One vector is turned by the same rotation once a tick. Each row is the vector after some number of ticks, and that number follows the row.
The counts run from 0 to 183.
[ -9  20  16  -3 -17   2   5 -28   0  32  -7  -9 -19 -24  -6 -35   5 -32
 -19  23   8 -10 -28 -42 -10  -1 -27  -4 -42  15   8 -11  19  20  21   3]
58
[ 27   4   8 -53  -3  -4   3  12  36   5 -17 -23 -22 -21  10 -30   5 -22
  -9  23  20   9 -15 -38   3 -12 -14   4 -28   9  -8   1  24   3   1 -17]
131
[-18  23  10 -28  21  10  12  20   8  34  -4 -29 -11 -11  24 -18  35  -2
  21 -14   4  16 -25 -19 -23  15   7 -20 -29  -2  -2 -10  31  43 -20 -11]
122
[ 13 -33  10 -14  31  -7  33   4  -6 -19  -9 -16  -6   2  15   6  47  -4
  14  20 -22  19   7 -25  -6  11  12 -23   5 -13  -6 -19  42   4   2  26]
27
[-24 -13   8  -2  27   7  38  11   2  16 -20   4  -4 -13 -22 -25  20 -14
 -40  16 -21  -3 -32 -15  -6 -10  -8 -37 -16   3  11 -11  15  24  24  23]
168
[-16   7  -3 -49  16   0  -9   1   4  17   3  -9 -14 -21 -15  -5   2  -1
 -21  44  -5  21 -27 -41 -13 -18   0 -35 -14  -2 -35   4  16  29   0  -6]
62
[ 27  -9   5 -11   7  -1  15   4   4  23 -26 -30  -2 -11 -34 -22  37   5
 -30   6   7  10 -28 -45 -38  20   6  -2 -11  14  -4  21   3   7   7  26]
103
[ 24  13  -1 -23 -41 -10  20  -7  10  34  16 -21 -21 -20  12  20  19  -8
   4  34   9   8 -16 -18 -37 -11  -1 -18  -8   6   6 -20  29  12   1 -12]
125
[ 12 -11  21   5  -6  -4  18 -10   5   3 -20 -34 -29   9  -3  -4  32 -15
   8  29  -6   8 -20 -14 -39  18   7 -41  19 -18 -24  15  27  35  -3  20]
35
[ 10  10 -17 -17   0 -10   3 -15 -21  11  25  -9 -23 -17  24  -1  36  16
   8  20 -19  16 -32 -40  -4  37   6 -20 -26   2 -37  -5  27  28   8   6]
55
[ 12   9  12  -7   8 -33  15 -28 -22 -23 -28  -6 -14  -3  45   8  30  23
 -27  15   8  23 -11 -29 -21  -5 -15  10 -20  12  -6 -12  34  -1  12   5]
10
[-20   6  20   8  -4 -12  38 -32  -5   5   1  -7  -3  -3  -4  26  23  -7
 -23  17   4  -2   5   3 -31  -6 -21 -61 -30  -8  -9 -10  18  13 -10  26]
80
[ 10   0   9 -45  12 -17   0 -22  24 -10 -20 -17   3   3  19  27  27   6
 -15  12   5  13  -1   9 -28   9   6 -77 -12 -13 -19  -9  15   7  -7  -5]
7
[ 19  -5  16 -14   5 -29  16 -19  23   0  -1  12  -9  10  32  -2  29  -2
 -41   4 -19  10 -16 -18 -13  32  16 -46 -13  -6 -15  18  16   9  19  -8]
157
[-10 -29   3 -28  25 -33  22   5  13 -28 -23 -26  13  17  -9  -4   8 -16
 -21  21 -29  20 -31 -13 -26  -6   2  -2 -20  -4  -7  -4  34   6  12  -5]
90
[ 27   5  41 -25  -1 -43   1  -5  -2   2 -22 -12   1  -9  -4  10  19 -14
 -30  34  35  24 -24 -16 -25   4   1 -23 -28  14 -23 -12  14  -4  17  10]
2
[ -6   6 -10 -19 -22  25  -1 -24  15   3   7 -41 -14 -12  -3 -13  20   2
   3  16 -32   2   6 -23   3 -10 -26 -45 -36  -2 -10 -23  38  17 -11 -13]
53
[ 18 -10  32  12 -25  -8  10  -5  22   6  -3 -44 -30   7 -11  -6  23 -17
   6  29 -30   6  -5 -22 -46  11  11  -8   2   1 -13  -3  36  21 -17   6]
36
[-13  16  16 -15  -6  13  15 -29  15  14  -5 -16  -8 -21  -3   7  34  -2
   2  10   3   8  19 -41 -25  -4 -13 -35 -38 -28 -11  25  21  12 -38  -1]
142
[-32  -4   3  16  13 -10  42 -10  -5 -22 -14   6 -20  -4  31 -12  41   4
 -14   7 -30   8 -10 -13  -7  -6  -8 -36 -13   4   6 -13  27  26   1  26]
161
[ 16 -33   8 -27  36  -8   7   4  16 -17 -10 -25  -3   7  14   3  29 -13
   9  17 -32  21  -6 -22 -24  20  40 -12  -1 -13   2  -7  53   9   0   2]
28
[ 12  33  -6   1  -4 -25 -21 -27  12  23 -12 -50 -14  -5  22  -1   1   0
  -4  19 -31  10 -30 -20 -48  -5   5   7 -15  -2   0 -17  34  13  11 -12]
118
[  6  -5  14  -6 -25  -1  19 -14  23   8   0 -18 -21 -10  20 -19  11 -24
   7  31 -37 -19  -2  -3 -17  -8 -30 -51 -18  -8   4 -38  33  23   5 -10]
52
[  2  -9  22   5  10  -4  28  -9   8 -19  -3  -9  -8  -2  12   9  31 -12
  -9  20 -25  11  17 -10  -3 -20   1 -25 -45  -1  -2 -24  39 -12  -1 -12]
154
[ 23  -3  21 -38  -2  -6   7 -39 -10  -6 -13 -15  -1 -16   1  -7  25 -10
  10  38  24  20 -14 -39   8  13 -17 -34 -21 -13 -19   8  41  12  10   6]
136
[ 13  19   8 -16 -12 -39  -5 -14  -7  17  19   1 -12  -8  23   3  15 -21
  13  16 -28  -4 -32 -31 -41  35   7  -3 -29 -13 -17   1  21  24   8  -7]
56
[  7 -11  19 -62  -4 -13  -3   1  40  -4 -20 -21   0 -12  -4  -5  10 -20
 -12  22 -10   6  12 -23 -17  -6 -15 -37 -47 -15 -18   8  13  -1 -20 -26]
69
[-25 -19   3 -40  29 -33  37  17   5 -20 -19  -3   1  11  -1  15  35 -10
 -12   2 -23  20  -8 -14 -31 -10  -4 -22 -24 -25  -3  -9  25   7   1   2]
89
[-20   5  39   3   2 -31  16  -7  -8  -4 -14  11 -35 -18  20   9  22 -17
 -15  58   1  24 -10 -24 -38   0  24  -9 -20  -5  -9   6  24  15   3  -8]
145
[  3  17  28  14  23  -3   5  -1  10  52  11 -16 -13  -7  -4  -4  37 -12
   0  -3 -17  11  -4 -11 -37  11  26 -49 -18 -21   7   3  14  21  13  10]
40
[-38  13 -20  -9  13  -9  25 -15   1   4 -33 -17 -12  -4   7   7  11  10
 -36  29  -2  21 -27 -32 -53 -27   1   9  -7  -2  20  -4  32  11   5   2]
17
[ 28   0  25 -17   6   9  42   8   9  25 -25 -38 -21  -5 -20 -29  41  -3
  -9   9   5  11 -22 -39  -6 -22  -8  -4   0   2 -28   3  13  24  16  -4]
42
[ 22 -12  33   5 -13 -23  42 -23  -4 -15 -14   6 -21  -2  11   6  28 -17
 -25  30  -7  11   8 -18  -5 -32 -15 -30 -29  -6  -4 -18  25 -13  11   2]
153
[-22   1   0  -3  38  27  10 -18   6  10 -36 -26  -6 -10  15 -22  38  15
   1  -8 -36  11   3 -33 -26  -4  -2 -19  -9 -16   2  15  20  34  16  21]
33
[ -5  -5 -14 -31  42 -10   7 -12   2  -7 -30  -6   7   1  16 -15  27  15
 -28 -11 -19   8 -29 -24 -19  30  -2 -41  -9   7   0  21  19  29  19  21]
95
[-12   5   9  -7  37  -8 -14   9 -12  17 -10 -43   1 -15   5 -10  28  -2
   0 -15 -23  -1  -9 -15 -32  24  -3  -5 -51  -5 -28  -8  24  26  -3  19]
183
[-15  -1   8 -31  45   3  -4   2  13   1 -39 -13  -7 -21  25 -10  23   3
 -32   0   5   6  13 -10 -10 -28 -11 -20 -47  17   7 -20  28   3   0   0]
5
[  2  23  -9 -21 -13  -6  20 -18   4  39  14 -25  -9 -28   5   7  26   5
   7  24  -7  21 -15 -35 -31 -37 -13   3 -35  -8   7 -26  35  -2   4   0]
126
[ 51   6  19 -13   9   3   6 -20  13  29  14  -5   6 -11  -4 -10  40  11
 -10  12  -8  12 -14 -14  11  10   6 -50 -24  -2 -18 -21  25  -4  23  -1]
47
[-23   7 -19 -26  -3 -26  35  -4  15  -5 -13 -10 -22   0  22  18  30  24
 -16   6  -7  17  -8 -39 -62 -15  -2   6 -18  -6   9  14  27   6 -21 -10]
16
[ 25  -1  40 -19  -1 -45  13   6  10  13 -28  -8  -5 -12  15  14  24 -23
 -19  18  27  10   8  -5 -29  -1 -14  -4 -49  11   4 -26  21 -16   7   0]
3
